[-22.0 -62.5 -26.1 -37.9  13.2 -30.0  32.8] result: -22.0, 32.8

[ 71.4 -18.9   1.4 -15.4 -20.2] result: 71.4, -20.2

[[-65.9  55.5  67.8  64.3 -61.7  33.8  28.7]
 [ 10.9 -42.1 -10.8 -23.6 -10.9  48.0  52.2]
 [ 12.1 -44.4 -10.5 -24.4 -12.9  48.8  48.9]] result: -65.9, 48.9

[[-11.9  16.6  17.2  -2.9  26.2  25.7]
 [  1.5 -18.0  34.8  72.2  27.4   2.0]
 [ 20.1  21.6 -11.9  10.9   3.6  16.2]] result: -11.9, 16.2

[[ -6.2   0.7  11.7  -9.9  10.1   0.9  17.3]
 [ 59.9 -58.6 -68.9  32.0  35.4 -54.4 -62.2]] result: -6.2, -62.2

[76.7 24.1 -0.3 48.8 27.4 40.5] result: 76.7, 40.5

[-66.0 -46.5 -27.9  35.9 -58.6 -47.5 -17.8] result: -66.0, -17.8

[-27.5  -4.4 -12.5 -67.9 -16.3 -75.8] result: -27.5, -75.8
---
[[-33.5 -14.9   6.5 -21.7 -10.8]
 [-26.2 -19.3  12.9 -24.9  -6.5]
 [-28.5   1.1  61.4 -25.8  72.8]] result: 61.4

[[-67.5  -2.6 -37.1 -15.2  53.6  16.3]
 [-22.3 -13.2 -47.0 -40.7  29.0  -2.2]
 [-50.6  11.4 -13.0  -4.1  29.2  24.9]] result: -13.0

[[-20.5  74.7 -15.6 -46.0  -1.2 -16.5]
 [  9.9 -10.0 -60.6 -34.7 -28.1  20.1]
 [ 37.2  -5.1 -68.6 -18.3 -59.5 -47.8]] result: -68.6

[[ 38.1  20.0 -75.2 -61.7]
 [-24.5 -11.9  51.6  50.4]
 [-72.9  73.2 -26.3 -27.6]] result: -26.3

[[-23.5 -15.5  66.7 -57.5]
 [ 10.4  18.5  61.1 -34.1]
 [ 54.3  48.3 -49.1  65.1]] result: -49.1

[[ 24.0   6.6 -14.8 -51.8 -34.4  51.1  48.9]
 [-35.2 -14.3 -45.7   0.1 -30.7 -54.5 -52.1]
 [-28.0  19.0  -9.3 -32.9   2.7  -3.2 -45.9]] result: -9.3

[[ 23.5  53.4 -19.2 -19.5  -6.8 -22.2]
 [ 27.0  58.0 -24.2 -25.8   1.1 -33.9]
 [-23.1 -57.8  20.2  22.0  11.6  29.4]] result: 20.2

[[  3.1  53.4 -43.9  61.2 -42.9]
 [  1.8  24.9  -9.9  20.0 -49.4]
 [  0.3  19.3 -20.6  25.5   0.1]] result: -20.6
---
[[6 4 7 7]
 [0 6 2 3]] => 2

[[3 4 6 4 5 5 5]
 [6 3 2 3 3 8 3]] => 8

[[ 469  177 -529  992  462 -482  685]
 [   9  837  141 -524  911 -500  501]] => -500

[[8 6 1 6 5 6 6]
 [3 6 2 0 3 5 7]] => 5

[[7900 9713 5463 7472]
 [6583 3303 6780 1856]] => 6780

[[278 287 582 155 157]
 [249 379 764 311 507]] => 311

[[2790 8160 1646 6634 5149 2545]
 [6190 7825 8207 7324 5399 3230]] => 5399

[[50 18 98 22  4 17 20]
 [12 42 57 11 19 11 22]] => 11
---
3  5  7  1  7 -> 1

209  195  186  200   56
208   28  147  182  211
 68   51   34   63  190
-> 63

3  0  5  6
3  3  4  3
7  0  5  5
-> 5

 28  -31   30    7    1   20 -> 1

2  3  8  2  5  7  6 -> 7

4321  9095  4068  8719  8772  6688  2308 -> 6688

66  78   3  21  17  15  43 -> 15

200   70   95  168    5 -> 168
---
[[-28.1   3.0  27.7 -17.4  39.7  64.4 -42.1  67.1  49.5 -55.3 -38.0 -52.8
   -8.9]
 [ 72.3  19.3 -26.1  63.6 -37.9 -46.2 -19.2 -61.8 -51.4   3.7  57.8  33.3
  -25.2]
 [-61.3 -38.9 -24.5 -49.3  59.8  35.7  47.6  15.4  -8.2  12.2 -58.7 -27.0
   70.1]
 [-39.1 -14.8   7.3 -27.6  59.7  71.3 -16.1  56.6  30.6 -47.6 -51.8 -56.9
   23.2]
 [-50.8 -26.6  -7.4 -36.5  68.2  62.2  11.2  40.6  12.9 -28.8 -61.6 -51.7
   47.9]]
47.9

[[-51.2  -7.9  28.3 -12.7 -36.9  35.6  33.0  24.5 -42.0]
 [-60.4  31.8  39.9 -16.0 -56.6 -46.6  15.1 -19.0  21.7]
 [-34.0 -27.3 -50.2   9.6 -38.7  13.4  36.3  -9.5 -23.1]
 [  7.9   7.3  -8.7  41.0 -38.8  37.7 -23.1  50.7  37.9]
 [ 23.8 -19.5  22.9 -57.4 -32.5   6.2  -7.0 -16.3  53.7]]
53.7

[[-38.9  10.9 -13.3  10.8  40.4 -28.1 -21.7  29.7]
 [  5.7  48.9 -44.9 -20.9 -11.9 -24.7 -17.9 -28.7]
 [ 27.7 -38.1  39.7  41.6 -22.7  15.2   7.9 -34.5]
 [ 31.3 -24.8  15.5  -4.1 -28.3  13.7   5.2   3.6]
 [ 20.7 -48.5  65.5  -5.6 -31.2  68.6 -19.2  43.9]
 [-43.1   0.4  10.8  41.5  26.9   4.9  16.2  16.7]
 [ -0.3  64.5  24.8 -34.8  -1.6  -3.6 -31.5  16.0]
 [ 21.9  34.6 -57.5  22.9  24.2 -33.7   5.3 -47.1]
 [ 30.1  11.1  -5.7  -3.7  -2.4 -13.3  13.6 -13.6]
 [ -1.4  30.9 -43.1   4.8  21.7 -17.1  20.8  25.7]
 [ 23.2 -15.0  56.4 -23.6 -21.4  41.2 -39.0  44.7]]
44.7

[[ 11.0 -14.3   4.2 -37.6  -8.7  -5.6 -63.5  -8.8  -2.9 -12.5  -6.6 -20.5
    5.4   0.6  13.4  10.6]
 [  6.4   5.8  55.5 -16.1   5.6  31.9  18.6  -8.3 -13.4 -26.3  55.8 -19.5
   -9.3   2.4  14.1 -52.6]
 [-16.7  14.9   8.5  58.3 -17.6 -14.0 -11.0  22.1  22.8  36.3 -61.3  -2.8
    3.4 -11.3 -13.5  30.3]
 [ 11.8  -1.4 -11.4  22.4 -35.8  22.7   8.7  19.5  14.2  -0.1  25.9  31.6
   16.9  15.1  -1.5  -5.3]
 [-39.2   4.4  73.0  -8.4  -4.3 -24.0   3.2 -46.7   3.6  -2.1 -25.8 -20.4
   -0.4   1.5  -9.9  -6.0]
 [  2.3 -10.5  14.8  29.9 -15.3 -13.0 -29.0 -18.6  29.8  31.5 -14.2  13.6
   18.7  -3.5  13.1 -19.6]
 [ -9.2  -5.4 -13.9  50.3   8.0  -1.6 -27.1   2.4 -63.9  -7.8  -7.1 -16.6
   15.2  22.2 -10.6 -53.7]
 [ -4.7  -5.0 -42.2  23.2 -71.8 -15.4  13.2  -8.1  27.1  57.3  -2.3  18.8
   15.6  -3.1 -21.6 -59.4]
 [  6.0  -3.2  40.7  41.4 -51.9   5.5 -19.7  -8.5  -5.4   6.9 -16.7  11.8
   19.2 -17.8  -0.4   1.5]
 [  8.6   7.1 -37.8  -6.0  40.2  25.8   2.6  21.2 -17.1 -23.3  12.1   6.3
   18.4   9.6  -0.2  42.7]
 [-12.7  -4.6 -65.9  10.4  -9.6 -12.8  -6.7  -8.1  49.4 -31.7 -19.3  24.2
    9.6   4.4  -1.8  18.5]]
18.5

[[-32.0 -32.1   4.3 -32.2 -32.2   4.4]
 [-43.9 -44.0  44.7 -44.2 -44.3  44.8]
 [ 47.7  47.8 -16.5  48.0  48.0 -16.6]
 [-31.3 -31.4   6.9 -31.5 -31.5   7.0]
 [ 27.8  27.9 -23.2  28.1  28.1 -23.3]
 [  6.6   6.5 -40.8   6.6   6.7 -40.9]
 [ 65.8  66.1   3.9  66.3  66.2   3.7]
 [-44.2 -44.3  63.8 -44.6 -44.7  63.9]]
63.9
---
[-30.1  28.1 -27.2  68.3 -54.0 -35.5  75.6] out -30.1
[ 62.3  27.3  11.8 -15.0 -13.7] out 62.3
[-49.5  -1.3   3.0  -6.6  59.8  49.6] out -49.5
[-30.4 -57.4 -55.9 -23.8 -52.6  70.9  26.3] out -30.4
[ 55.3 -28.2  64.6  16.9   2.5] out 55.3
[ 61.7   1.3  68.1  10.3 -42.0 -13.7   9.1] out 61.7
[-61.2  43.6 -20.9  61.6  33.7] out -61.2
[-65.7  76.3 -53.8  26.8 -76.8 -42.8] out -65.7
---
array([[ 693, -280,   84,  636, -970],
       [ 409,  148, -270,  473, -984]]) gives 148

array([ 43, -41,  45, -44]) gives -41

array([8486, 2597, 5357, 6859, 6452, 6675]) gives 2597

array([ 786,  653, -403, -735, -601, -474]) gives 653

array([146,  60,  20, 213]) gives 60

array([[ 197, -241,  201,  230],
       [-593,   75,  733,  165]]) gives 75

array([ 93, 863, 658, 111, 191]) gives 863

array([1, 3, 3, 8, 7]) gives 3

array([  28, -779,   41,  727,  278,  139]) gives -779
